Here are some points, one per row:
[-0.198  0.701 -0.396 -0.316  0.175 -1.941  0.743  0.370  0.096  0.388
 -1.393  0.550  0.544  1.480 -0.566  0.921  0.037  0.995  0.400 -0.380
 -0.007  0.624 -0.186  0.617]
[ 0.089  0.389  0.402 -0.704  1.450 -2.056 -0.846  0.448 -0.333  0.015
  0.040  0.311 -0.943 -0.057 -0.648  0.516  0.964 -0.376 -0.391 -0.239
 -0.114 -0.234  1.119  0.073]
[ 0.371  0.899  0.902 -0.292  0.416 -1.127 -0.135 -0.904 -0.109 -0.291
  0.113 -1.821 -0.072  0.897  0.152 -1.089 -0.914 -0.432 -0.442 -0.189
 -1.333 -0.183  0.811  0.442]
[ 0.159 -1.613  1.572  1.093 -0.329 -0.074  1.760  0.981 -1.792 -1.494
 -0.990  1.170  2.289  1.185 -0.968 -0.053  1.851  2.678  0.179  0.508
 -0.272 -1.850  0.160  1.251]
[-0.455 -0.033  0.061 -0.612  0.238 -0.257 -2.851 -1.347 -0.940  1.014
  0.064  1.273  0.875  0.334  0.534  1.339 -0.568 -0.195 -0.548 -1.898
 -0.613  0.067 -0.214  0.989]
[ 0.283 -0.855  0.370  0.936 -0.747 -0.130 -0.103  0.673  1.739 -0.904
  0.238 -0.886  1.062  0.439  0.060 -0.975 -0.684 -0.187  0.800  0.300
 -1.008 -1.100 -0.253  0.784]
[-0.574  0.626  0.335  1.695 -1.036  0.831 -0.479  0.210 -1.205  0.845
 -0.145  0.356  0.172 -0.102 -1.889 -0.016 -1.523 -0.226 -1.624 -1.844
 -0.069 -4.644  1.467 -0.983]
[-1.179 -1.675  0.428  1.163 -0.144 -0.743 -0.056  0.470  0.788  0.788
 -0.205 -1.744 -0.163 -0.785  0.973 -2.304 -1.253  0.740  0.619  0.782
 -0.952  0.517 -0.926  0.754]
[ 1.406 -0.346 -0.731 -0.318 -0.127 -0.127  0.769  0.921 -0.318  0.270
  0.402 -2.735 -1.431 -0.174  0.355  1.013  0.123 -0.724 -0.481  0.042
  0.635 -0.554  0.546 -0.424]
[-0.286 -0.011 -0.054  2.168 -1.199 -0.114  0.290 -0.721 -2.109  1.767
  0.192 -0.440 -0.825 -0.254 -1.323 -1.001 -0.549  0.619  1.470 -0.593
  1.011  1.557  1.891 -2.985]
[-0.670 -0.311 -1.305 -0.554  0.589 -0.038  0.104  1.198  0.555  0.484
 -0.602 -0.074 -1.376  2.997 -0.111 -0.981  0.783 -0.006  0.317  0.396
  0.479  1.140  0.247  0.357]
[-0.070 -0.478  0.990 -0.295 -0.308 -0.565  1.431 -0.748  1.087  0.242
  0.230 -1.036 -0.643 -0.427 -2.507 -0.727  1.136 -1.078  0.381 -0.749
  0.873  0.540  0.253  0.846]
[ 2.626 -1.358  0.282 -1.652  0.766 -0.065  0.221 -0.391 -1.026  0.691
  0.415  0.566  0.141  0.530 -0.115  0.333 -1.127  0.700 -1.078 -0.538
 -0.680  0.284  0.093  0.134]
[ 0.040 -1.615 -0.183  0.581 -0.939  0.366 -0.528 -2.158  0.876 -1.993
 -0.398  0.777 -1.063 -0.150  0.126  1.419 -0.281  0.842  0.112 -0.227
 -0.136  0.468  1.110  0.481]
[-1.928  0.196 -0.005 -0.043 -0.626 -0.848  0.903 -0.778 -0.107  0.225
 -0.628 -1.201 -0.813  0.847 -0.278  0.926 -0.566  1.299 -2.923  0.650
  0.897 -0.234 -0.050 -0.291]
[ 0.079  0.439  0.635  0.115 -0.879  0.882  0.179 -0.800  0.068  3.700
  0.228  0.184  0.254  1.206  0.766  0.315  0.694  0.111  0.325  0.156
  0.550 -0.812 -0.326  0.737]
[ 0.169  0.301  0.694  0.154 -0.791 -0.825 -1.157  0.385  1.868 -0.903
 -0.339 -0.308 -1.117  0.922 -0.520  0.307  0.142 -1.872  0.131 -0.278
  1.008 -0.185 -0.469 -0.675]
[-2.455  0.261  0.600 -1.149  1.921  0.625  0.602 -0.303  0.860  0.620
  0.168  0.982  0.840  1.437  0.282 -0.249  1.199  0.187  0.314  0.038
 -1.347  0.705  0.024  0.625]
[-0.190 -0.300 -0.525 -0.052  0.330 -0.730  1.074 -1.110  1.423 -0.810
 -0.718 -2.495  4.396 -0.265 -0.324  0.501  0.158 -0.953 -1.873  0.442
  0.177  1.470  1.053  0.206]
[ 0.452 -0.398  0.183  0.697 -0.331 -0.906  0.226 -0.472 -0.396  0.776
 -0.595  0.276  0.897 -0.264  0.330  0.588 -1.108 -0.552  2.091 -0.477
 -0.724 -1.097 -1.010  0.660]
[ 0.958 -0.074 -0.019  0.485 -0.710  1.573 -0.604 -0.495 -0.104  0.284
 -0.760 -0.844 -0.180  0.340 -1.445  0.797  1.819 -0.539 -0.045 -0.727
  1.565 -0.022 -0.615  1.083]
[ 1.340 -0.131 -0.283  1.355  0.406  0.435 -1.168 -1.464  0.028 -1.599
 -0.410 -0.675 -1.042 -0.404  0.219  0.906 -0.110  0.027  0.210 -0.044
 -0.896  0.172 -0.142  2.409]
[-0.009  0.596 -0.682 -0.358 -1.734 -0.511 -0.165 -1.838  0.387  0.524
 -0.815 -0.032  1.282 -1.273 -0.300  0.770  1.348  0.628 -0.127  0.488
  0.032  1.050 -0.039 -0.941]
[ 0.387  0.242 -0.745 -0.050 -0.243  0.893  1.084  0.174  0.747  1.552
  0.372  0.175  0.259 -0.808 -0.131 -0.333 -2.507  0.122  0.731  1.392
 -0.185  0.642  0.270  1.770]
[-0.266  0.964 -0.086  0.141 -0.533 -0.350  0.395  0.473 -0.084  0.165
 -0.272 -0.676 -1.769 -0.247  0.769  0.248  1.053  0.466 -0.477 -0.134
 -0.293  0.211 -0.020  0.649]
[-0.745 -0.425 -1.012 -0.594  0.678  0.413 -0.071  1.722 -1.687 -0.743
 -1.008  0.151 -0.037  0.669 -1.494  1.242 -0.467 -1.743 -0.824  0.219
 -0.868  1.810 -1.291 -0.655]
[-0.343 -0.077 -0.427 -1.462  0.582 -1.315  1.045 -0.200  0.229  1.187
  0.316  0.647  0.745 -0.266 -0.831  0.924 -1.141  0.544 -0.391  2.084
  0.186 -0.514 -0.145 -0.740]
[ 0.038  0.869  3.564 -1.685  0.885  0.751 -0.283 -0.871 -0.372 -0.085
  1.538  0.456 -0.432 -1.307  1.031 -0.195  0.857 -0.595  1.102  1.090
  0.133 -0.345 -0.187 -0.603]
[ 1.811 -0.294  0.403 -0.449 -1.661  0.279  0.591 -0.051  0.916  0.906
 -0.183 -0.953  0.249 -0.377 -1.558  0.892 -0.635  0.843  1.561 -1.019
 -0.502  0.991 -0.705 -1.392]
[ 0.663  2.395  1.028  2.109  1.871  1.462 -0.492 -1.649  0.431  0.086
 -1.245  1.748  0.996  0.133 -1.335 -1.408  0.207  1.157 -0.511  0.487
  0.755  0.773  1.444 -1.240]
[ 0.425  0.086 -0.103 -0.515 -0.020 -0.118  0.669 -0.413  0.491 -0.075
 -0.794  1.363 -1.117  2.093  0.864 -0.957 -1.988 -0.134 -0.540  0.545
  0.430 -0.404  0.164 -0.344]
[-0.949  0.373  0.651 -1.058 -4.400  0.645 -0.888 -0.847  0.087 -1.254
  0.105  1.248 -0.474  0.111  1.282 -1.127  0.002 -0.416 -0.112  1.816
 -0.750 -0.571  0.191 -0.566]
[ 0.491 -0.542 -1.938 -0.532  1.252 -0.048  0.538 -0.265 -0.531 -0.430
 -0.884 -0.223  0.624 -1.968  3.538 -1.308  0.595  0.918  1.010 -2.031
  0.047 -0.651  0.279 -1.473]
[-0.384 -0.533  0.061 -0.799 -0.230  1.171  0.390  0.199  0.715 -0.409
  0.438 -0.675 -0.249  0.535 -0.220  0.204 -0.863 -0.043  0.765  0.762
 -0.366 -0.570  5.487  0.803]
[-0.947  2.845 -0.291 -0.271  0.202  0.339 -0.171  2.174 -0.908 -1.298
 -1.642  0.199  0.963 -0.498  0.739  1.234 -0.339 -1.324  1.703  0.503
 -1.318  0.234  2.509 -0.262]
[-0.954 -0.047 -0.307 -0.438  0.225  0.475  0.680 -1.234 -2.464 -1.773
  2.283  0.061  0.965 -0.808  0.186  0.326 -0.648 -0.858 -0.090 -0.401
  1.407  1.559 -0.015  0.717]
[ 0.148  1.786  0.943  1.659  0.489 -1.214  1.545  0.616 -0.580  0.708
 -0.238 -0.085 -1.629 -1.850  1.100 -0.695 -0.139  0.689 -1.304 -0.626
 -0.350  0.670 -0.182  1.421]
[ 0.721  3.152 -3.095  0.166 -0.819 -1.714  1.000 -0.230 -0.292 -1.815
  0.889  1.230  0.358  0.285 -1.480 -1.200  0.601  1.181  0.336  0.150
 -0.123 -0.973 -0.040  1.401]
[ 0.147 -0.028  0.925 -0.176  0.755  1.008  1.054 -1.379  2.082  0.045
 -0.941  0.744  0.596 -0.508 -0.248  0.100 -0.214 -1.096 -0.219  0.198
 -1.169 -0.980 -0.647 -0.089]
[ 0.299  1.226  0.320 -0.552 -0.906 -0.118 -2.768  0.818  0.395  0.593
  0.106 -1.770  0.572  0.188  0.655  0.342 -0.725  1.082 -0.459  0.870
  0.664  0.629 -0.171  0.009]
[-0.502  0.120  0.194  0.067  0.655 -0.090 -1.155 -0.187  0.372 -1.617
  2.092 -0.844  0.909  0.491  0.170 -0.064 -0.349  0.400 -0.060  0.320
  0.604 -0.939 -0.376  0.039]
[-0.802  0.904  1.597  0.341  0.481  1.592  1.792  0.963 -0.375 -1.336
  0.330 -0.472 -0.068 -0.867  1.024  1.812 -0.748  1.255 -0.095  0.175
 -0.908  0.662 -0.098 -0.593]
[ 0.258 -0.993 -0.406  1.155  0.139  1.111  0.148  1.272 -0.879 -0.476
  0.258  0.652  0.928 -0.431  0.655  2.119  1.440 -0.513  0.030  3.132
 -0.159 -0.085 -0.493 -1.292]
[ 2.775 -0.425 -0.386 -1.265 -1.102 -1.327  0.982  0.753  1.938  0.021
  2.644  1.832  1.019 -0.718  0.203 -1.018  0.520 -0.912 -0.492 -0.746
 -0.012 -0.239 -0.011 -1.234]
[-0.180 -0.069 -0.383 -1.149  0.950  0.637  0.345  0.136  1.108 -0.264
 -0.497  0.244 -2.242 -1.311  0.049 -1.145  0.911 -0.436 -0.449  0.363
  0.596 -1.265  0.472 -0.689]
[ 0.101 -0.452  0.505  0.645 -0.804 -0.559 -0.022  0.158  1.030  0.038
 -0.179 -0.562  0.050  0.370  1.582  0.246  2.511  0.066 -0.541 -1.461
 -0.734  0.017 -0.025 -0.714]
[-0.268  0.688  0.809  4.364 -0.487 -0.316 -0.925 -0.343  0.438  0.491
  2.560  1.092  0.627  0.961 -0.412 -0.688 -0.081 -0.079 -0.890 -1.315
 -0.373  1.432  0.100 -1.355]
[-1.281 -0.322 -0.568  0.477 -0.059 -0.154  0.783 -0.752  0.476 -0.277
  1.333 -0.423 -2.451  1.296 -0.482  2.173 -0.033 -0.593  0.769 -0.347
 -3.299 -0.490 -0.560 -1.122]
[-1.033  0.144 -0.528 -1.027 -0.448  2.659  0.227  0.138  0.508  0.881
 -1.153 -0.794 -0.036  0.086  1.062  0.266 -0.558  1.206 -0.468 -1.844
  0.474 -0.035 -0.623 -1.102]
[ 0.037 -0.178  2.048  1.336  1.158 -0.128 -1.530  2.161  1.226 -0.531
 -0.009  0.361  0.585 -0.630  0.106  0.707 -1.174  0.237  0.683 -0.517
  0.732 -0.909 -0.464 -0.955]
There is one direction along which these points spread out most. Take the direction at right angles to it along which they spread out most. Go by this last direction. For each point below, how far along it does it lie, from 0 to 99? 50 is the average, and the first point above lies past it. One standard deviation of the points above along it is 16.
[ 0.620 -2.026  1.105 -0.409 -0.014 -0.826  0.108 -0.777 -2.147  0.645
  0.334  0.559 -0.151 -0.730  0.249 -0.065  0.602  0.204 -0.920  0.076
 -0.482  0.330  0.129  0.811] 47
[-0.926 -0.942  0.152  0.283 -0.212 -1.763 -0.950  0.362  1.669  0.323
  0.742  0.148 -0.328 -0.454  0.370 -0.934 -0.276  0.973  0.516  0.349
  0.614  0.234 -0.230  0.891] 35
[-1.123 -1.255 -0.234  0.437  0.724 -0.485  1.072 -0.636 -0.299 -0.363
  1.571 -0.038 -0.186  1.144  1.057  0.186 -0.073 -0.681 -0.041  1.080
  2.945 -1.282  0.191 -0.447] 49
[ 0.738  0.138 -0.421  0.908 -0.219  0.301  0.206  0.157  0.577  0.743
 -0.663  0.581 -0.602  0.003  0.029  0.797  0.639 -0.940 -0.277  3.119
  0.180 -1.019 -1.867 -0.586] 43
[-1.783  0.344 -0.291 -0.261  0.007  1.202  1.092 -0.209 -0.289  0.283
  0.671  0.272  0.735 -0.070  0.143 -0.184 -0.906 -2.425  1.077 -1.558
  0.929 -0.849 -1.849  1.304] 45
[ 0.864 -0.469 -0.381 -0.068 -0.304  1.002 -0.901 -0.985 -2.499 -0.209
 -0.585 -0.927  0.479  1.743  1.021 -2.965 -0.092 -1.238  0.354  1.400
 -1.335 -0.552 -0.495 -0.146] 49
[-0.131  0.583  1.455 -0.796 -2.029  0.174 -0.144  2.178 -0.219  0.199
  0.369  0.565  0.802 -0.229  0.418 -0.310  0.922 -1.009 -0.699 -0.826
  1.067  0.087  0.589  2.302] 51
[ 1.032 -0.533 -0.448  2.561  1.042  1.306 -0.361  1.212 -0.224  0.532
  0.527  0.388  0.303 -0.797 -1.489 -1.155 -0.106 -2.229 -1.096  0.821
 -0.414  0.024  1.019 -1.256] 59
[ 0.907  2.264 -1.062  0.443  1.174 -0.274 -0.712 -1.330  0.097  0.885
  1.871 -1.214 -0.097  0.569  0.763  1.219  0.341  0.771  1.530  1.039
  0.297 -1.598 -0.520  0.391] 47
[ 0.172  0.162  0.315 -1.472  0.391  0.424 -0.050  0.065 -0.740 -2.724
  0.218 -0.710 -0.275 -0.539 -3.130 -1.789  0.007  2.834  1.235  0.152
 -0.109 -0.569 -1.960 -0.884] 58
[ 1.087 -1.048  0.207  0.934  0.023  0.892 -0.607 -0.286  1.198 -0.983
 -1.190  1.726 -0.719  0.656  0.930  0.714 -0.921  0.424  0.573 -0.038
  2.211  0.791 -0.262  0.779] 46
[-1.315 -0.811 -1.846 -0.359 -0.242  1.607 -1.178  0.642  0.304  1.528
  0.075  0.703 -0.766 -1.132 -1.698  0.107  1.285  1.051  1.190  0.618
 -0.285  0.100  0.829  1.263] 50
[-0.888 -1.006 -0.390 -0.838  0.792 -0.779 -2.512 -0.125  0.183 -0.070
 -0.672  0.016  0.637 -0.816 -0.643  0.625  0.317 -0.039 -0.452 -0.533
 -0.189 -1.359  0.056 -0.260] 49
[-1.148  0.362 -0.277  0.665 -0.926 -1.913  0.106 -1.156 -0.090 -0.073
 -1.561  0.200 -0.469 -3.029 -0.236 -0.055 -0.771 -1.199 -0.911  0.589
  0.808 -0.318 -0.728  0.807] 47
[ 0.107 -0.074 -1.187 -0.249  0.177  2.052 -0.339  0.140  0.881 -0.398
  1.927 -0.114 -0.344 -1.136  0.402 -0.113 -0.083  1.338 -3.857 -0.095
 -1.217  0.299 -1.020  0.863] 42
